One hidden turn or mirror swaps the rows below in pairs. Which row is each named row swapped with?
q_186:   5  -9   5  -2   6   0   7  -9   7   1 -13   5   0  -1  16  -5  -5   0   5
q_969:   2   9   4  10   9 -13   0   0   4   1  -6   5   6  -3   0  -2 -13 -13  11
q_228:  -5   2 -16   9   7   9  14   9  10  -1  -7   4   4  -9  -6  -6  -6   0   8
q_614:   4   3  -9   2  -7  -8  16 -12   1   0  -1  11   5  -1  -7   4  -3  -7  -1
q_201: -10 -11  -1  -5   1   6   1   1  -2  13 -11   1 -11  -6  -3   6 -14  -4  10
q_975: -17  -6  -2   4  -7   5   2  10  -8  -7  -3   0  -6  -8  -6  -2  -2 -12  -2
q_101: -5  3 10  3 -6  5 -8  6  0  4 -5  1 -4 -8 -2 13 14 -3 -6
q_538:   0   1  -9  -4   8   0  11  -8   3  -3 -15 -14   1   4  -6  -3  -5   1  -6
q_453: -10   3  10   6 -17  -4   9  -2   1   3  -3   4  -3   6   1   0  -4  -3  -9
q_317: -12   4  -5  -6  12   8  -5  -5  -4  13 -13   1  -5 -13  -9  -3   0   6   5
q_535:  -4  13   1   7   6  -3  11  -4   6  -2  -6 -20   5   3   7   6   2  -4   1
q_892: -4  4  0  1 -2 -3 -7 -5  0  4 -8 -6 -1 -9 13 10 -2 -3 19
q_761:  -4  14  -4  13   3  -4   5  12  -6  -8  -5  -5  -7  -1   4  12   0 -10   3
q_383: -11  -4   1   1 -12  10   6  -2  -5   6 -13  -5   3  -8 -13  -7   4   5  -6
q_504:  -5  11   8  -2  10   5   8 -15   3   8  -9   6   1 -10   1  -3  -9  -8  -4
q_451: -14   4 -24   0  -9  -2   2  -1   4   1  -3   3   1  -8  -7   5  -1  -4   5
q_294: -13   1  -6  -1  -2   0  10  -7  -3   0 -12   3  -7   2  -3  10   5 -20  10
q_591:   1 -13  -8   5   7   5  -1   8  10   7   4  -4   5  -1   5  -8   0  -7   2
q_298:   2   4   9  14   1  -2  -3  -8 -11  -4  -6   0   7   2  -7 -10   2  -6  11
q_428: -15  -2  -2  -2  -5  19   5   2   2   5  -7   2   4  -8 -12  -4  10  -5   0
q_271:  -8   1 -16   4   2  -6  -1  -1   1   5 -10   4   6 -10  17  -6   4  -1  -1
q_876:  -5   6  -3   2  17  -6   6   2   5  -1 -11   1 -13  -5 -11 -11  -6  -3  -5
q_277:  -5   4   2   6  -6  -2   1   2   7   6   3  -8  -2   5 -13  -9   0  11   6
q_310:   0   5   3 -11  -3 -10  11 -14  -2   2 -15   1   1  -7   5   9   2  -2   5
q_839: -11 -10  -2   3  -4   9  -4   4  -5  -8  -3  -2  -4  -3 -13   3   4 -15   1
q_606:   7  -3   2   5  -8 -10   6   2   5  -4  -6  -8  11   0   3 -10   0  -4   7
q_859: -13   1  -9  13 -11   0  17   1   0   1  -8  11   8   1   6   1  -9   0   6
q_562: -6  2 -9 -5 19 -1 -5  8  4  3 -6 -3 -4  1  5  0  9 -6 -5
q_904:  -8   5 -11   1  -4  -7   0   3  14   3  -6  14 -13   1  -1   3   3   2   2
q_527:  1  1  4  8 14 13  6  4 -2 -1 -8 -3 -3  7 -9 -8  4 -5 13
q_283: -10  10   4   8   7  -3   4   2   8   6 -16 -10  -6 -16  -7   6  -5   2  10
q_838:  -6   2 -10  12  -1  -8   6   1   1  13  -4   4   3   4  -8  -2   3  -4  22
q_420: -10  -1  -8   4  19  -2   5   1   0  -6  -8  -6   1  -6   0  17  -3  -5  -1
q_486: -3 -2  2 13 11  1 10  1  8 -5 -1 12  1 -1  4  9  9  5 16
q_731:  -2   5 -10   2 -15   0  -5   7   3   0  -8   1   9  -8  11   0   1  -2  -4
q_759: -10   5  -3   3   7   6  -5   4   0  -4 -10  10   6   9 -19  -4   2 -12   5
q_552: -12   5  20   8   0  -2   4  -8  -1   4  -4  -7   2  -4   7  -1   9   2   2
q_770: -15   9  -2   8  -1  -4  -5 -15 -11  -4 -10   7   0   1   0  -2   0 -13   1
q_125:   9  10  -1  11   6   8  -2   0   4   5  -7   5   7  -1  -7 -10 -14   1   1
q_105:  -3   1  -9  -9  14   4   3   6   4   2 -12   4  -4   1   7  -2  14   2   1
q_249:  -2   8  -4  13  -3   8   9 -10  -2   4  -2   0   5  -2   4  21   0  -1   4
q_416: -8 -9  2  4  1 15  1 -5 -2 11 -3  0  2 -6  2 -7  5 10 -2
q_367:  -6   9  13   4   0   0   7  20   1   6  -9  -2   6   0  -5   2 -13  -7   4
q_832:  -3   5  12   8   3  -1  16 -11   9   2  -5  -4   1   4 -13  12   2  -1   8
q_783:  -3   5   8   2   5   4   9   0  -1   6 -24   8   1  -6   4  -1  -5  14   0
q_643:   1   0   6  -1  -7  -1  11   5  -2 -11   1   8   4   8  -5   8   4 -12   8
q_896: -12  12   1   6   4   4   5   6 -13  12 -11  10  -1 -11  -6  13   5  -2   6
q_700: -13   3   3   3  -3  -6  10 -10   5   2   1   5   0  -1  -4 -17 -12  -3   1
q_850:  -4   1 -14   0   9  -5  -1  10  -4   3  -6   5   2 -16   9   0   4  -3  -4
q_501: -6  5 15 -1 19  2  7  6  6 -3  1 -1 -3 -1  7 -3 -4 -4  0

q_105 pairs with -> q_975
q_486 pairs with -> q_367
q_298 pairs with -> q_535

